Some points:
tensor([ 0.5,  0.3, -1.1,  0.5,  0.3, -0.1, -1.3,  0.7, -0.4, -0.4,  0.5,  1.1,  1.5, -0.4, -0.3, -1.3,  0.1,  1.1,  2.3, -1.9,  0.9,  0.1,  0.3,  1.6])
tensor([ 0.6,  0.6,  1.0, -0.3,  0.4, -1.2,  1.6, -0.1,  1.1, -1.6, -1.0, -0.8, -0.3,  1.1,  1.3, -0.8,  1.3,  1.0,  1.5,  1.0, -1.5, -0.6,  0.5,  0.3])
tensor([ 0.9,  1.2,  1.3, -0.2, -0.6, -0.9,  0.5, -0.4, -0.1, -1.1, -0.9,  1.4, -0.1, -0.2, -1.5,  1.7,  0.8,  0.5, -0.8, -1.2,  0.8, -0.7, -1.1,  1.5])
tensor([-0.3,  0.0,  0.3, -0.9, -0.3,  1.4,  0.2, -1.6, -0.6,  1.1,  0.5,  0.0, -0.8,  1.6,  1.1,  1.6, -0.4,  0.3,  0.8, -1.1, -0.3, -0.1, -0.7, -0.2])
tensor([ 1.0,  0.6,  1.2, -0.3, -0.7,  0.1, -1.1,  0.6, -0.2,  1.5,  0.0, -1.2,  0.2,  1.8, -1.3,  1.6,  2.1, -0.6,  1.2,  0.7,  2.1,  1.6, -0.8, -1.4])
tensor([ 1.5, -1.2, -0.7, -0.3, -0.1,  1.7, -0.8, -0.5, -2.0, -0.8,  0.6, -1.7,  1.1,  1.7,  0.1,  1.3,  0.4,  0.4,  0.5,  0.0, -0.2, -0.3,  1.7,  1.4])
tensor([-1.0, -0.4, -0.9, -2.0,  0.1, -1.2,  0.1,  0.4,  0.6, -1.1,  0.8,  0.9,  0.8,  0.7, -0.6, -1.0,  1.0,  0.7, -0.6, -1.5, -0.8,  1.1,  2.0, -0.9])
tensor([ 0.2, -1.6, -0.3,  1.1,  1.8, -1.5, -1.5, -1.0,  0.6,  0.6,  0.2, -1.6,  0.9,  0.1, -0.5, -1.5,  1.7,  1.2, -1.0, -0.5, -1.3,  0.8, -0.5,  1.4])
tensor([ 1.3, -1.6, -1.3,  1.5,  0.8, -1.1, -0.3,  1.0,  1.6,  0.3,  1.2,  0.4, -0.8,  0.4,  0.5,  1.9, -0.7,  0.8,  1.4,  0.9, -1.0, -1.4, -0.2, -1.2])
tensor([ 0.1, -1.0,  0.1,  1.6,  0.0, -1.6, -0.1,  0.6, -1.6, -1.0,  0.5, -0.3, -2.2, -0.4, -0.6, -0.6, -0.7,  0.6, -0.7, -0.7,  2.0, -0.5, -0.6,  0.2])
tensor([-0.7,  0.1,  0.7, -0.1,  0.3, -2.0,  0.6, -0.8, -1.1,  1.3,  0.3,  1.9, -2.0,  0.6,  0.9, -0.6,  1.8, -0.7,  0.8,  1.4, -0.7,  1.4,  1.2,  1.2])
tensor([ 0.0, -0.3,  0.7, -1.2,  0.3,  0.7,  0.2,  0.8,  0.2,  0.4, -2.1, -0.2, -0.7,  1.7,  1.9,  0.8, -0.1,  0.1,  0.4, -1.8, -0.1, -0.9,  1.1, -0.1])
tensor([-1.1,  1.1, -1.2, -0.5,  1.4,  0.8,  0.1, -0.1, -0.2, -1.5, -0.7, -0.1, -0.6,  0.6,  0.0,  1.1,  1.0,  0.4,  0.6,  1.2,  1.0,  0.5,  1.4, -2.1])
tensor([-1.2,  2.5, -0.5,  1.2, -0.1, -0.9,  1.0, -0.3,  0.1,  0.8, -1.0, -1.4,  0.2,  0.9,  0.7,  1.5, -0.8,  0.5, -0.2,  0.3, -0.6,  0.4, -1.6,  0.6])
tensor([-1.5, -1.0,  1.0,  0.8, -0.2, -2.2, -0.9,  1.1, -1.0, -1.0,  0.8, -0.7,  1.1,  0.4, -1.4,  1.0, -0.3, -1.7, -0.6,  1.2, -0.8, -1.4,  0.4,  0.0])
tensor([ 0.7,  0.3,  1.5, -1.0, -1.2, -0.4, -1.1,  0.1,  1.0, -0.5, -0.6,  1.8, -0.9,  1.4,  1.3, -2.3, -1.6, -0.4,  1.6,  1.3,  0.9,  1.1, -1.3,  1.0])
tensor([ 0.3, -0.3, -0.8, -1.2,  0.1,  0.4, -0.9,  2.1, -0.7,  0.3,  0.8,  0.6, -0.3, -0.7, -0.8,  0.7, -0.4, -1.7,  0.2, -0.7, -1.4, -1.1,  0.4,  1.2])
tensor([ 0.4, -1.0, -0.8, -1.2, -1.5, -0.3,  1.0, -0.6,  2.0,  0.9, -0.3,  0.1,  0.7,  0.5, -1.7, -1.1,  1.0,  0.3, -0.8, -0.7, -0.6,  0.4, -1.2, -1.7])
tensor([-0.6, -1.0,  0.6,  1.3, -0.3,  0.8,  1.2, -0.5,  0.8,  1.1,  0.7,  0.2, -1.5,  0.7,  0.8,  1.9, -0.8,  1.3,  0.7, -0.6, -1.6,  1.6, -0.2,  1.2])
tensor([ 0.8,  0.7,  0.3, -0.2, -0.6,  0.2,  0.1, -1.6, -0.1, -0.8,  0.2,  0.4, -0.6,  0.0,  0.2, -0.4,  0.1, -1.6, -1.3, -1.4,  1.6, -0.2, -0.7, -0.4])
tensor([ 1.6,  0.7,  0.7,  1.2,  0.9,  0.3, -0.5, -0.8,  1.6,  0.1, -0.7, -0.3,  2.5,  1.0,  0.6, -1.4, -0.7, -0.5,  0.8,  0.8,  0.8,  0.2,  1.3, -0.5])
tensor([ 0.3,  0.0, -1.1, -0.8,  0.6, -0.3,  0.4,  0.1, -0.4, -1.2,  1.2,  1.6, -0.2,  0.2, -0.4,  0.7,  1.0,  0.1, -1.7, -1.0, -0.1, -1.4,  0.0,  1.3])
tensor([ 0.8,  0.4,  1.4, -1.4, -0.1, -1.3, -0.5,  0.0,  0.6,  1.0, -1.4,  0.1,  0.4, -1.2, -1.3,  0.6, -0.7, -0.3,  0.2, -1.3, -1.2, -0.3,  0.0, -1.0])
tensor([-1.5, -1.5,  1.2,  0.9,  0.6,  1.4,  0.3,  0.3,  1.8,  0.9,  0.1,  1.5,  0.9, -0.6,  0.9,  0.4, -0.1,  1.2, -0.5, -0.1,  1.5, -1.1,  1.4,  0.4])
tensor([-0.5, -0.3,  0.3, -1.1,  0.0, -0.5,  0.2, -1.0,  1.2, -1.5, -0.7, -0.7, -0.3, -2.0, -0.7,  1.5,  1.7, -0.9,  1.1,  1.3,  1.5,  0.3,  0.6,  1.5])
tensor([ 0.2,  1.0,  0.0, -1.3, -0.1, -1.4, -0.8, -1.3, -0.1,  0.5, -0.9, -0.7, -0.3, -0.7, -0.8,  0.0, -1.5,  0.1,  0.1,  0.8, -0.9, -1.5, -0.2, -1.4])
tensor([-1.3, -1.0, -0.3,  1.0, -0.9, -0.3, -2.0, -0.6, -0.4,  0.7, -2.3,  0.0,  0.0, -0.5,  1.5,  1.1, -0.3, -1.3,  0.0, -1.1, -0.5,  0.4,  0.1, -0.9])
tensor([-1.7,  1.0, -0.4,  0.8, -0.6,  0.5, -1.3,  1.2,  1.1, -0.8,  1.5,  0.9,  1.2,  0.9,  0.5, -0.1,  1.5,  1.1, -1.2, -0.2,  0.6, -0.2, -1.5, -0.7])
tensor([ 0.6,  0.9, -0.9, -1.5,  1.2, -1.2, -0.2,  1.5,  0.5, -0.6,  1.1, -1.2,  0.4,  0.5,  1.3,  0.5, -1.9, -0.9, -2.1, -0.2,  0.5,  1.3, -0.1, -0.4])
tensor([ 0.7, -1.5, -0.7, -1.1,  0.2, -0.3, -0.8, -0.2, -1.6, -1.8,  0.7,  1.0,  1.4,  1.0,  0.5,  1.1, -1.5,  0.5, -0.4,  1.6, -0.6,  2.0, -0.9, -0.2])
tensor([ 0.1, -0.6,  1.0, -0.2, -0.5,  0.2,  1.2,  0.4, -0.8, -1.4,  0.3, -1.0,  0.6, -1.5,  1.8, -0.7,  0.3, -0.8,  1.3, -0.8, -0.6, -0.6, -1.6,  0.2])
tensor([-1.1,  0.3, -1.6,  0.4,  0.6,  0.0, -0.8, -1.7, -1.0, -0.1,  0.6, -1.0,  0.1, -0.9, -0.7, -1.2, -0.7,  1.3,  1.0, -0.8,  1.2, -0.7, -1.2,  0.9])
tensor([-1.8,  0.5,  1.7,  0.1, -0.5,  1.1,  0.5, -0.3, -1.4,  1.1,  1.2,  0.1, -0.6,  0.1, -0.8, -0.4,  0.5, -0.4,  1.1, -0.2,  0.1,  0.4,  1.2, -1.2])
tensor([ 0.9,  0.0,  0.1,  1.3,  1.9,  1.1, -1.4,  1.8, -0.9, -0.2, -1.0,  1.2, -0.5, -1.1, -0.4, -0.7,  1.7,  0.7, -0.8,  0.2, -0.2, -0.4, -1.4, -0.5])
tensor([-0.9, -1.4, -0.5,  1.3, -1.5,  0.5,  1.4,  0.6, -0.5,  0.8, -0.9,  1.0,  1.6,  0.0,  0.0,  0.7, -0.5,  1.4, -0.3,  0.8,  1.5, -0.2,  0.8,  0.6])
tensor([ 1.0,  2.0, -0.2,  1.4,  0.1, -1.1,  0.3,  0.3,  0.9,  0.5, -0.3,  1.1, -1.4,  0.1, -1.5,  0.3, -1.4,  1.0, -0.9, -0.9,  0.5,  1.5,  0.4,  0.9])
tensor([-0.4,  0.7, -0.6, -0.3, -2.2, -0.2, -1.5, -1.1,  0.7, -0.4, -0.5, -0.1, -1.4,  0.2, -0.5, -1.2, -1.5,  0.6,  0.0,  0.8, -0.8, -2.0,  1.3, -0.7])
tensor([-0.8, -0.3, -2.1, -0.3,  1.5,  1.2, -1.0,  1.3, -0.1, -0.2,  0.3,  0.8, -1.9,  0.9, -0.3, -0.4, -0.2, -1.2,  0.9,  1.3, -0.6,  1.4, -0.1,  0.5])
There is one direction along which these points spread out most. Take the direction at right angles to it along which they spread out most. Go by this last direction. How far along it is each point below, from 0 to 99? 50 is the average, and the first point above lies past it. One standard deviation of the points above along it is 16.
tensor([ 0.3, -1.2, -1.1, -0.8,  0.8, -1.3,  0.8,  1.5, -1.1,  0.8,  0.8, -1.4, -0.6, -0.5,  0.4, -1.2,  0.3,  1.5,  0.4, -0.5,  1.5, -1.4, -0.5, -1.7]) 46
tensor([ 0.6,  1.4, -1.0, -1.8, -1.4,  0.0, -0.7,  0.2,  0.8,  1.2,  1.0, -0.2,  1.1, -2.5,  1.2,  1.3,  1.5,  0.1,  1.0,  1.5,  0.8,  0.1, -0.4,  1.4]) 49
tensor([ 1.9, -0.1, -1.2,  2.1, -1.1, -0.4,  1.2, -1.3,  1.1, -0.3,  0.3,  0.0, -0.5, -1.1,  0.8, -0.5,  0.5, -2.0, -0.1,  0.2,  1.0,  1.0,  1.5, -1.2]) 44
tensor([-1.4, -0.4,  0.0,  0.4,  1.0,  1.1,  1.0, -1.0,  0.1,  0.5, -0.8,  1.2,  1.0,  0.1, -1.4, -0.8, -0.7, -1.7, -0.8,  0.4, -0.5, -0.6, -0.1,  0.7]) 48
tensor([ 1.2, -0.2,  0.7, -0.7, -0.9,  2.3,  0.3, -0.3,  0.1, -0.6, -0.9,  0.7, -1.2, -1.0, -1.8, -0.6,  0.3,  1.3, -0.6,  0.0, -1.5,  0.3, -0.8, -1.1]) 37
tensor([ 1.1,  1.1,  0.8, -0.7,  1.0,  0.9, -0.5, -1.2, -0.4,  0.2, -0.3, -1.0, -0.2, -0.5,  0.1, -0.1, -0.1,  0.3, -1.4,  1.3,  1.4, -1.1,  1.6,  0.0]) 42
tensor([-0.5, -0.5, -1.1,  1.0, -1.6,  1.5,  1.1,  0.4, -0.4, -0.1, -1.7, -1.7, -0.7,  1.0, -0.5, -0.8,  0.2, -1.4, -0.7,  0.1, -0.5, -0.3, -1.3,  0.6]) 50
tensor([-1.3, -0.9,  0.9, -1.2, -0.1,  0.6, -0.2,  0.5, -0.4,  1.0, -0.5, -1.5,  0.2, -2.1,  1.2, -0.9, -0.6,  0.3, -1.5, -0.6, -0.3,  1.9,  0.6,  0.1]) 50
tensor([-0.5,  0.1,  0.6,  0.9,  1.2,  0.9,  0.0,  0.7,  0.8, -1.8,  1.3, -1.3, -0.2, -1.3, -1.4,  0.4, -1.5, -1.1,  1.7, -1.1, -0.4,  1.1, -0.2, -1.4]) 49
tensor([ 0.1,  1.3, -0.1,  0.8,  1.0, -0.1,  1.0, -0.9, -1.4,  0.4,  0.3,  1.8,  1.7, -0.4,  1.1, -0.6,  1.0, -1.0,  0.4, -1.1, -1.5, -1.2, -1.0, -1.6]) 44
tensor([-0.8, -0.9,  1.0, -0.9,  1.0,  0.9,  1.0, -0.7,  1.5,  1.3,  1.1, -1.2, -0.9,  0.5,  0.0, -0.8, -0.8, -1.5, -1.0,  0.6,  0.6, -1.5, -1.6,  1.2]) 45
tensor([-0.6, -0.7,  0.1,  0.0,  0.2,  0.4,  1.8,  0.5, -1.6,  1.0, -0.8,  1.4,  1.5, -0.5,  0.4, -0.1, -1.1,  1.3, -0.7,  1.3,  0.9,  0.6, -0.5, -0.3]) 61
tensor([ 0.9,  1.2,  0.2,  0.3, -0.9,  0.2,  1.8,  1.4, -0.5,  1.4,  0.3, -1.0,  0.9,  0.0, -1.2, -1.4, -0.6, -0.7,  0.4,  0.2, -0.6,  0.2,  1.8,  1.5]) 47
tensor([ 1.1,  1.0,  1.2,  1.8, -1.3,  0.9, -0.8,  0.0,  0.3, -0.9,  1.0, -0.9, -0.3, -0.8,  1.3, -0.1,  0.4,  0.4, -1.6,  1.0, -1.9,  0.1,  0.7, -0.8]) 49
